A single turn carries every row of the set below to another of its rows. Some are shown first; where does it send the rows asked next?
q_363: [  4  -6   1  13  17   1  -7 -16 -17  16   5 -15  -9  -5  10   3  11  -4
   7   2 -11 -11   7  10]
q_866: [ -9   3 -24   8   6 -18   5  -7 -11   1  -4   5   7   7   3   9  -6   1
   6   7   2   5 -25   4]
q_266: [ -1  -4 -12 -15  15  -3  10  18   6  -3 -15   4  -7   2 -20   1  -4  10
   3  -5   6  -9  -7   2]
q_736: [ -9  10 -14 -15  18   4 -13  -6   8   6  -4  -1 -12  -7   5   9  12   7
  -8  -1  -1 -20  -8  -7]
q_894: [ -1  -5 -15  17  -5   1   3  -6 -14   3  -1  -6   8   7 -17   4  17   9
   7   5  16   0 -14 -12]
q_936: [ 18  -1   9  17   2 -11   0  -1  10  13  -9  -8  -2   7  -8   5   5   9
  -8   2   3 -14  -1  25]
q_413: [  4  13 -20  -4  13   3 -12 -17   3  16 -21  -6   0  -5 -22  -1  -6  -7
 -10   3  13  10   6   7]
q_881: [-10   0  -5   9  -2   9   4 -12   1   9  -4 -17  -3  12  -6  -9   0   8
  -3   8  21   7 -13  13]
q_915: [ -2  10 -10 -10  10   2 -16  -8   7   8   0  -9  -5 -11  11   5   6   1
  -8  -6  -3 -29 -12  -5]
q_900: [  7   4   6   5  13  -2 -10  -7  15   3  -9  -6 -10   3 -10  12  -9  -4
  11 -11 -13   1  10 -22]
q_669: [ -3   6   2   8   3  13   1  -3  -6   2  -5   5  24   0  -9  -9  -5  14
 -16  -6 -10  -5 -11 -23]
q_606: [ 10  -8  -6   3  15   2 -11   6  -4  -2  -7  18  19 -11  -3   7   2  -3
  -6  -4 -16  -7   1 -26]
q_64: [  5  11 -30  -7  14  -2  -8 -17   2  18 -10  -6   0 -14 -16  -3  -2  -5
  -8  -3   5   5  11   4]
q_178: [ 25  -7  -3  18   4  10   0  -2  -8   4  -4   2  15   6  -5   3 -15  -7
   1   6  -2  20   5  17]
q_984: [ 13  -1   5 -11   8  -1 -13  15   8  17   5  -9  -2 -11 -21  -2   1   7
   6  11  -2  10  -8   0]
q_528: [ 12   4 -15   0 -13  23 -12   2   7  10 -13   3  12 -10   3  -1 -12   6
  -9 -19   6  -4  -4 -14]
q_885: [ 10  -7   2   8   4   5  -3  15  -1  -6   8   5   0   6  22  18  -2   3
  -3  -2 -16 -10  -9   4]
q_864: [-11  13  -8  -1  -1  -5   7  16   1   3 -19   2  18  -4  -6  -1   4  14
  15  -9   4  -5  11   1]
q_970: [  6  -5   1  -3  -2 -13   3   9 -11  19  -3  -7   4   1   4  -3  10  -2
 -26  10  10   3  -3  17]
q_199: [ 23  -2   3 -18  11   0  -4  -4   9   0  -6   2   3  -2 -17  -2  -3  19
 -12   9  -6   2  16   6]
q_103: [  6  -4   6   8  16  -4   9 -23  -9   4  -7   3   0  11  18   2   7  -6
 -14  -8   1  -3  14  -6]
q_27: [ 20  -7   6   5  -1   3  -4   5  -2  -3  -1   3   0   9  24  11  -8  11
   4   4 -13  -9 -12   8]
q_536: [ -4   1  -2  22  -2   4 -19  -9 -12  11  -8  -6  15  -3  21   2  -7  -2
  -4   5   0  11  12  -5]
q_378: [  7   0 -20   5  10   0   9   4   7   1 -12   1  18 -25   2   5   1  12
   5 -13   6  10 -15   7]
q_639: [ -1   8 -16  -7  -6  11 -12 -10 -17   9  -1  12   1  16  11  -3 -19   2
   6   4   6  -4  -4 -10]
q_989: [ -8   1  -5  10   0   2  -6   6 -32   4 -13  -6  -2  -3   6   2 -19  18
   0   1   8   6   7 -11]
q_213: [ 27  -9 -14  11   0   0   4  -8  -3   7  -9   5   7   9  -9   5 -14   1
  -3   6  -7  24   3  14]
q_110: [  5  -4 -10  -8   7  -3 -17  -9  -7   5  -4 -14  -6  -2  -9  11  -3  -6
 -16   2 -27  -1  13 -12]

q_894 -> q_989
q_639 -> q_528
Now find these:
q_900 -> q_984
q_606 -> q_266
q_885 -> q_736
q_110 -> q_199
q_64 -> q_213

A single turn carries every row of the set below to another of its rows. Some are shown first; where does it send the rows asked next?
q_83: [-19 -15   1   3 -12  17   7  -4 -23  -5  -3   2   4  11   4]
q_557: [  6  13  24  11  -1  16   6   9 -22 -11 -16   6  13   7 -12]
q_607: [ -4   7  17  23 -11  20   7   7 -10 -19 -19   9  -1  15 -18]
q_317: [-18   6  21   7   8  21  -1 -15   4   9 -40  20  12  -3 -16]
q_333: [-20 -22   4   1  -1  23  -5 -23  -2  13 -26  11   8   5  -1]
q_604: [-25 -13  -5  -4  -2  21  -4 -18   1  11 -28  10  10  -2   1]
q_232: [-20 -15   2   4   3  24 -16 -12  12   1 -23  12  -5  10   0]
q_660: [  8   1  29   8   8   8   7  -1   5   0 -34   2   3  -6 -12]
q_968: [-21  -3  -3  -1 -12  15   8   3 -22  -8  -5   5   7   5   5]
q_966: [ -3  12  20  15   4  15   7   4 -15 -14 -29   2  16   7 -25]
q_388: [-12 -15   8  -1   5  10   4 -14  14   9 -36   1   1 -10  -4]
q_846: [  3   3  22   7   9  22  -7 -13   1   8 -40  13  16   1 -16]
q_316: [-19   0   0   1   3  11   2   9 -20 -19  -6  -5  10   9  -1]
q_990: [  5  -6  28  12   6  23  -4 -16  -4   9 -36  11  13   8 -18]
q_630: [ -3   3  26  17   2  25  -8  -7   9   0 -32  21  -4  10 -14]
q_980: [ -1   2  20   7  -5   4  19  11 -11 -13 -14  -4  -2  -3  -5]
q_391: [-21 -14  -2  -2  -8   5  16  -2  -4  -5 -16  -5  -3  -7   5]
q_879: [-20 -11  -8  10 -11  18  -1   2  -7 -19 -11   0  -3  16  -4]
q_939: [-34  -8   1  -6   7  18  -6 -10  -1   5 -17  13   5  -1   7]
q_758: [  6   1  25  14  -4  17   8   4 -26 -10 -13   4   9  14 -12]

q_391 -> q_388
q_990 -> q_758
q_846 -> q_557
Now find these:
q_630 -> q_607
q_939 -> q_317

A single turn carries every row of the set below to another of its rows. Some are shown first; where does it send the rows asked next?
q_553: [  5  13   7  -1  12   9   1   4 -13  14   3  -3 -21]
q_947: [-15   0  15   1  -7 -10  -3  -2   3   1 -15 -14 -21]
q_498: [ 11 -13   4  10   3  -4  12  11  -4   0   4  -1   6]
q_4: [  5   6   4 -17 -14  22   3  -8   6  -2 -10  -2 -12]
q_240: [ -1   8  13   9   2 -10 -15  -7  21   2  -2  -8 -16]
q_852: [ 4 32  5 -3  3  7  2 -4 -2  1  2 -1 -6]
q_905: [  9  -9  13   4   9  11   1 -16 -15  -1   4  13  -7]
q_911: [ 11  -2  11 -20 -11  16  -3 -12  15   1  -3   2 -15]
q_759: [  4 -33   8  -5  -2   0   3  -7   0   6   4  -4   2]
q_788: [ -2 -31  10  -5  -9  14  -3  -4   3   4  10  -9  -9]
q_706: [  9   2   1   6   4  10   8 -23  -1  14   1   4 -12]
q_386: [ 17  -4   6  -7   9   1  -2 -15   0   5  22  10   9]
q_419: [  6   6  23 -19  -8  -4  -6   9  -2 -10  21  -4   2]
q_614: [-18  -3   8   8  -6   0  -9   6   4   3  -8 -19 -13]
q_383: [  9   7  13 -10 -20  -2  -6  10   7  15   6 -12   6]
q_646: [  5   1  19 -25 -17  10  -2   0   8  -7  -6  -3 -10]
q_705: [  0   9  13 -17   1  14   2  -1 -20   9  12  -4   8]
q_937: [ 16   5  -3   7 -10 -10   7 -15   1   3  20  -3  -2]
q_941: [  9  11   6 -12 -10  -3   1  14   6  13  18 -14   2]
q_624: [  9  16   9 -20   9  13   0 -13   0   0  11  -8   8]
q_476: [ -1  21   3   4  -8 -11 -19  -6  -7   0  12  -3   1]
q_162: [-14  -5   9   5  -4   4  -4   1  -2  -4 -11 -28  -3]
q_912: [ 10   2   5  -7 -11  17  -8 -15  14  -7   0  12 -10]
q_863: [ 12   3  17  -4 -15   1 -15   6  -3  22  -1 -13   0]
q_587: [ -7   0  31   2   6   5  -3 -13 -10  -1  14  -9  11]
q_727: [ -1   8  -1 -12  13  -4 -14 -11   2 -18  -3  -2  -1]
q_985: [  2  -3  10  -5 -19  -4 -16  -1  16  15   6 -16   1]
q_687: [ -3 -31  11  -7  -7   2   4  -4  -1 -11   6  -5  -6]
q_983: [  1   2  10 -13 -21  -4 -13   5  -1  14  21 -15   1]
q_459: [ -2   1   2   7  13 -13  10  -6  -7   2  10 -15 -12]
q_312: [-17   2  18  17  -4   0 -13   5   0   5  -2  -5 -17]
q_30: [ -6   4  11   3  16  -2   6 -14  -3 -15  -2   3 -15]
q_767: [ -8  -7   4   3 -12  -3   6  11   1  -1 -15 -15 -13]
q_753: [ 22   1  12 -18 -13   7   4 -10   9   1  -1  -8 -19]
q_207: [ -3 -25  15  -8   9  -1  10  -2   3 -10   8  -7   5]
q_379: [  0   2   8   1   2  31  -4  -7   5  -4   9  -3 -16]
q_513: [-15  16  14  -3   0  -5 -17 -19  -1  -4  10 -11  -4]
q_548: [  4  -4  -2  -5   6 -26   5 -10  -8  -2   5  -1  -3]
q_66: [ -7   2   9   9   6  -9  -9   0 -11   7  25  -9   3]
q_71: [  3 -26   3  -7 -11   1  -8 -12  -6 -15   8  -6  -8]

q_753 -> q_863
q_207 -> q_912
q_646 -> q_985
Now find these:
q_624 -> q_476
q_759 -> q_4
q_383 -> q_614
q_706 -> q_705
q_587 -> q_727
q_419 -> q_240
q_852 -> q_66

